The rows of R fall into 3 groups, which share some directions, and each row is roughly a mix of its group's hidden directions.
R, 104 rows:
[[-38  40   5  14 -33 -44  -5 -12   1  40]
 [ 41  22 -26 -21  16  34   0 -39   2  42]
 [  3 -17   8   8 -44 -31 -19  33  41 -39]
 [-31  12  22 -31 -51  42  -5 -17  22  15]
 [ 48  46  31 -37   6   8 -24 -11   7  19]
 [ 15 -38  17 -62 -14   4  14  -9  15  39]
 [ -4   9 -17  17 -24 -33  25  31 -42 -48]
 [ 34  29 -24  28  -9  -9 -41  35  12 -38]
 [  7  19  41 -32 -42  49  -7 -21 -12   0]
 [-21 -19 -11  11 -24 -41  29  20 -46 -36]
 [ -7 -18  -6   1 -12 -69   0 -51   3   7]
 [ -6  28  67 -23   1   3 -26   9  36  -2]
 [  9  -2  19 -20  16  57  13  53 -23 -11]
 [-36   9  20   8  47 -58  -4  14   3  18]
 [ 16  -2 -39   5 -26  21  42   3 -45 -35]
 [ 47  18   4 -22 -18  23 -10  38 -15 -48]
 [ 56  56  -8  -7   4  32   2 -10  16 -13]
 [ 34   5 -25  -3 -41  47  -4 -33 -34   7]
 [ 27 -32   8 -17 -14 -30  63 -14 -22 -11]
 [-25  26  14   6 -37 -21  39 -12 -47 -27]
 [ 44  -5 -49  -2  -4   2 -42  41  -6   3]
 [  2 -63  -9   4 -27  11  15  12 -40 -32]
 [  1 -37  -5 -14 -34   3  38 -58  16  -8]
 [ 27  59   2  -1  23  42   5 -15 -32 -14]
 [ 15   1 -22  -5  -6  75 -21  18  -6 -26]
 [ 47  35 -17   4  11  23 -23  36 -28 -30]
 [ 43  51  15  -4  -7  22 -14  15  12 -47]
 [-61 -46  19  -2 -13 -12   8  28 -25  -1]
 [-29 -10  20 -14 -30 -31  14 -49  33  31]
 [-23 -52  24 -14 -26 -10  11  25 -43 -23]
 [-53 -53 -15  22  -8 -24  22  10 -16 -12]
 [-51 -59  20   9   3  -2 -20  -7  20  23]
 [ 13  15  12  -8   7  66   2  54  -1  -3]
 [ 19  49 -41  22  14  21 -10 -24 -42   4]
 [-31 -17  22 -11  22   6 -31 -19  32  57]
 [-70   6 -11  26  12 -18   0  -7  26  32]
 [ 29   9 -14   4  25  42 -19  52 -26 -26]
 [-28  -4  25  14 -17 -49  10 -36  21 -42]
 [-11 -13  30 -37 -51  23  21 -36  22   5]
 [-66  17  20  -8  33 -25 -12  14  14  25]
 [ 10 -37 -33  10 -34  24  32 -15 -39 -30]
 [ 44   4 -10 -13 -16  17 -23  55 -10 -39]
 [ 48  12  23 -17 -47  40 -21  12   9   9]
 [-26  22   1  23  13 -30  27   6 -53 -40]
 [-40  29  14   1 -50 -33  20 -28  -7  21]
 [ 10   0  15 -18  22  55  11  47 -30 -22]
 [ 43  22  -6  -8  15  48 -17 -31  35  22]
 [-11 -30 -20  -1  51   5  34  10 -29 -43]
 [ 29  40  -2   7  29   7 -22 -25  55  19]
 [  7 -26 -23 -12 -23  44  40   7 -43 -25]
 [-40  16  -9  17  25 -52 -16  -5  19  43]
 [-38  22  39  27  -6 -18  32 -32  -5 -36]
 [-15  48  33 -10 -33  -3 -29  25   6  39]
 [-49   2  -3  14  31 -36 -12  -4  31  44]
 [-10  -7 -17  18 -43 -49 -11 -28  14 -43]
 [-33   8  11   8  18 -74  -8  24   1  10]
 [ 40 -16 -42  28  21  25  -3   0 -22 -44]
 [  6 -52  22 -16 -36  33   8   4 -31 -32]
 [ 41  34 -14 -22  16  28  -9 -38  12  41]
 [  5 -31   6 -58 -14  53  13   4  12 -14]
 [ 19  -8 -56  26   8 -20 -47  28   5  15]
 [ 13 -13 -11 -22  -1  81  13  -1 -10  15]
 [  4 -15 -26 -27  25  46  12  -2 -47  35]
 [-44 -41 -32  22  -4 -27  -4 -22  13  38]
 [-58  29  12  -3 -40 -25  13 -25  -1  23]
 [-32 -49   2  15 -31  -3  16  24 -33 -37]
 [  1  11  51 -11 -24   2  15  15  21 -60]
 [ 32  10 -28   2 -35 -10 -31  11   9 -60]
 [ 51  28 -17 -10   7  29 -15  36 -29  31]
 [-46  29 -17  27  17 -44 -15   4  17  35]
 [ 53 -16 -14  -2 -45  28  26 -17 -17 -23]
 [ 23  21  31 -26   1  33  14  13 -23 -58]
 [ 39   0 -32  11 -17  -4  26  17 -39 -49]
 [ 35  -7 -16  -8 -22  70  -7   7  -8 -30]
 [ 43 -33  -8 -14  48  27  -6  40   3 -11]
 [ 50  -8  18  -9   4 -26 -20  21  31  50]
 [-43  21 -11  21  -9  64  22 -20  -3   4]
 [-59  -9  29 -29  15 -11  -1 -11  38  29]
 [ 51  49  15 -14  -2  27  -9  18  -5 -35]
 [ 15 -48  10 -15  42 -29   4 -11  42  24]
 [ 11  -6 -15   9 -21  33 -26  65  32  -6]
 [  1  -8  20 -29   4 -40  27 -57 -32   5]
 [ 20  51 -36   3   3  14   2 -46  11  35]
 [-48 -16 -20 -12 -13  34  36 -32 -12 -34]
 [ 35  12 -17 -23  13  54  -7  35 -23  29]
 [ 31  -5  -4  -9  -1  69 -16  19  -9 -37]
 [ 31 -32 -31   5  41  42  -6  12  -3 -37]
 [-50 -11  11  26   0 -38   2  48   0 -28]
 [ 11 -14 -18  10  12  -7 -40  37  55  32]
 [-20  30   5   6  43  10 -43  52  -2   7]
 [ -6   1   2   9  -9 -37  54  -8 -49 -31]
 [ 18  -7   5 -23  21  37 -25 -33  25  54]
 [-21 -12  53 -13  -7 -35  42 -26 -21 -16]
 [-45 -20  46 -10 -28   2  43 -20  13 -11]
 [ 45  33  14   1 -10  45 -27 -24  34  -8]
 [-36  57  23   1 -27  20 -19  25 -27 -11]
 [-52   4  38   6   6  23  42 -35   4 -10]
 [ 31 -11 -13  -6  -6  72 -24   6   7 -28]
 [-40  -9  -6  10  16 -60  39 -25 -11   3]
 [-19  11  59 -20 -11  22  43 -20   2 -28]
 [-28 -37 -50  27 -20  16  26 -27 -22   3]
 [-38 -26  31  12  14 -39   0  42  19 -29]
 [ 20  14  14   7 -23 -29 -24  11  42 -57]
 [-38 -33   9   6  33 -29 -24  -5  30  43]]
One row of each group comes first, with its name. Which group is each row after those in?
[ 18  -1   8 -11  19  55  -7  35 -24 -47] : K
[-26  -3  38 -22  -1  34  50 -19 -34 -10] : W
[ 64 -11  27 -44   8  30  -7  -2  -4  -7] : A

[ -2  30 -12  25  35 -53 -17  -7  41  17] : A
[-40  49  35  -7 -21 -26  -8  23 -11  28] : K
[-20   6 -41  -6  -7 -28  35   7 -59  18] : A
[  5  30  14 -18 -51  56 -22  17   0   6] : K
[-50  12  -4  10 -19 -12  36 -33 -33 -36] : K
[ 27  21  61 -34  -4  16  22  19  -1 -28] : W
[-41 -25  23 -33  14  -7   1 -20  49  32] : K
[  4 -33 -57  -4  16 -14 -18 -10 -26  45] : W
[ 35  20 -26  -9 -21  47 -14 -34 -22  33] : A
